Here are some points, each followed by its number:
[-10  57 -24  33 -11 -17 -80  -4  -5 -22  15 -13  30 -53  48   2] 0
[-14 -17   7   1  45 -25  12  40 -24  13 -25  -9  65 -10 -64  -4] 1
[ -9  19  21  -2  63 -32  -9  26 -51   0  -6  -5  64 -47 -93 -26] 2
[-10  -6 -40   4   2  35 -11  34  30 -24  48  33 -31  26  41 -26] 3
[ -1  -6   2   2  54 -21   7  44 -31   7 -42 -16  68 -29 -84 -17] 4
[  9  26 -40  10 -24 -11 -76 -53  19 -32  34  -2 -29 -30  37  -7] 5
[  3 -12  20 -19 -14  31  33  12  27 -12  19  14 -35  57  30  24] 6
[ 20 -19  48 -50 -10  10  45  30   9  25 -16  -7 -28  63   9  39] 7
[ 52  10  15  -5 -36  -4  11 -69  23 -20   8 -15 -66  23  29  13] 8
[ 22 -16  27  -5 -25  51  33 -12  31  20   6  41 -40  47  48 -37] 9
[ 35   6  16 -20  -1 -26 -16 -76  36   1 -19 -11 -50  24  22  22] 10
[ 45 -20  54 -28 -11  28  35 -33  28  11 -10 -33 -34  57   8  30] 11
[-57 -27  -6  -1  -7  21  21  97 -11  -2  22  33  25  27  16  -5] 12
[ 5  1 -2  9 -6 32 17 11 -8  6 10 13 -8 35 16 13] 13
[  9  17 -19  15 -15 -25 -22 -54  -6 -15  -1   5 -26 -30   8 -15] 14
[-31   9 -42   7 -14  -2  -4  31  12 -32  38  25 -27  -4  38  -4] 15
[  6  -9  16 -28 -40  21  58  16  -1  24 -10  24 -39  50  55  13] 16
[-23  -2 -13  13  15 -32 -53 -34 -22 -19  24 -20  43 -74 -16  -9] 17
[-23   6 -26  24 -10   7 -32  14 -13  -4  -9   2  17 -42  31 -14] 18
[ 33 -12  59 -23 -10  43  44 -20   7  21 -16  -1 -45  54  23  28] 19
[-47  31  11 -29  53 -62 -42 -19 -10  -8   6  -5  39 -65 -51  14] 20
Which point above is nearest to each new point by angle? Its number follows each.
[-22  18  44 -44  23 -19  40  -6  38  -4   2  -2 -19  15  -3  33] 7
[-61  18 -15 -11  37 -24 -35  27   8  -3  13 -12  20  -7  20  13] 20
[-43 -15  -3  15  27 -36 -48 -19 -33 -17  19 -19  64 -89 -31  -7] 17
[-67  17 -20   5  47 -40 -47  56  -6 -10  23  -1  56 -47 -14   8] 20
[ 42 -32 -17  36 -59  42  19  26 -20   8   0  -9 -21  63  39 -18] 13
[  4 -13 -10  -8   6  44  10  25  29 -15  32  18 -28  41  37 -13] 3
[ 10  32 -32   2 -14  21 -28 -37  28 -18  26   4 -47  16  46   9] 5
[-10  -3   7 -19 -14   8  32  30  -7  17 -10  13  -4  26  27  13] 16
[ 26   1 -43  12 -45  21 -22 -33  16 -24  18  33 -49 -13  26 -18] 5
[-33  11 -66  46  -1  18 -30  34  14 -39  33  21   9  -8  51  -6] 15
[-60 -13 -11   2   5  14  17  87 -14  -3  25  31  29  21  27   3] 12
[-52   4  21 -17  54 -75 -30   3  -7  -2 -12 -37  47 -45 -51  19] 20
[ 45   2 -10   8 -50  26  -5 -51  11 -12   4  19 -53   1  18 -17] 8
[-46  12 -41  25 -32  21 -48  12   3 -13   5   4  -1 -42  80 -15] 18
[-44 -11  22 -55  20 -55  14  -5  18   5  -7   6   3  -1 -10  12] 20
[ 30   0  31 -30  -4 -19   7 -61  29   6 -20 -21 -47  32  19  26] 10
[-42  18  10 -25  51 -77 -37 -18  -6  -7 -13 -22  58 -56 -27  19] 20
[ 25   2 -54  37 -41  52  -1  -4   3 -13  17  34 -41   9  15 -22] 3
[ 25 -18  47 -42 -17  24  47  22   7  29 -20  -6 -24  64   8  26] 7
[  -2   26   19   12   45  -24  -18    9  -54   -8  -16   -5   57  -57 -101
  -17] 2
[ 12  13 -29  25 -16 -17 -14 -36  -2  -2  -1   3 -18 -17  12 -14] 14
[ 44  12 -32  -1 -33  16 -33 -48  23 -22  -5  -4 -70  19  49 -19] 8
[ 11 -23  27  -5  11  -8  41  12   3  46 -25 -15  38  36 -14  26] 7
[ -8  31  19  14  46 -27 -27  -1 -52 -16  -9  -5  58 -61 -99 -13] 2
[ 46  -3 -22  14 -61  31  -5 -42   4  -4  -6  13 -48  -1  13 -30] 8
[  9 -14  44 -25  13 -20  10 -28  20  17 -32 -48   2  10  10  13] 11
[-44  17 -38  26   3   3 -28  38  31  -8  38  21  24 -17  14 -11] 15
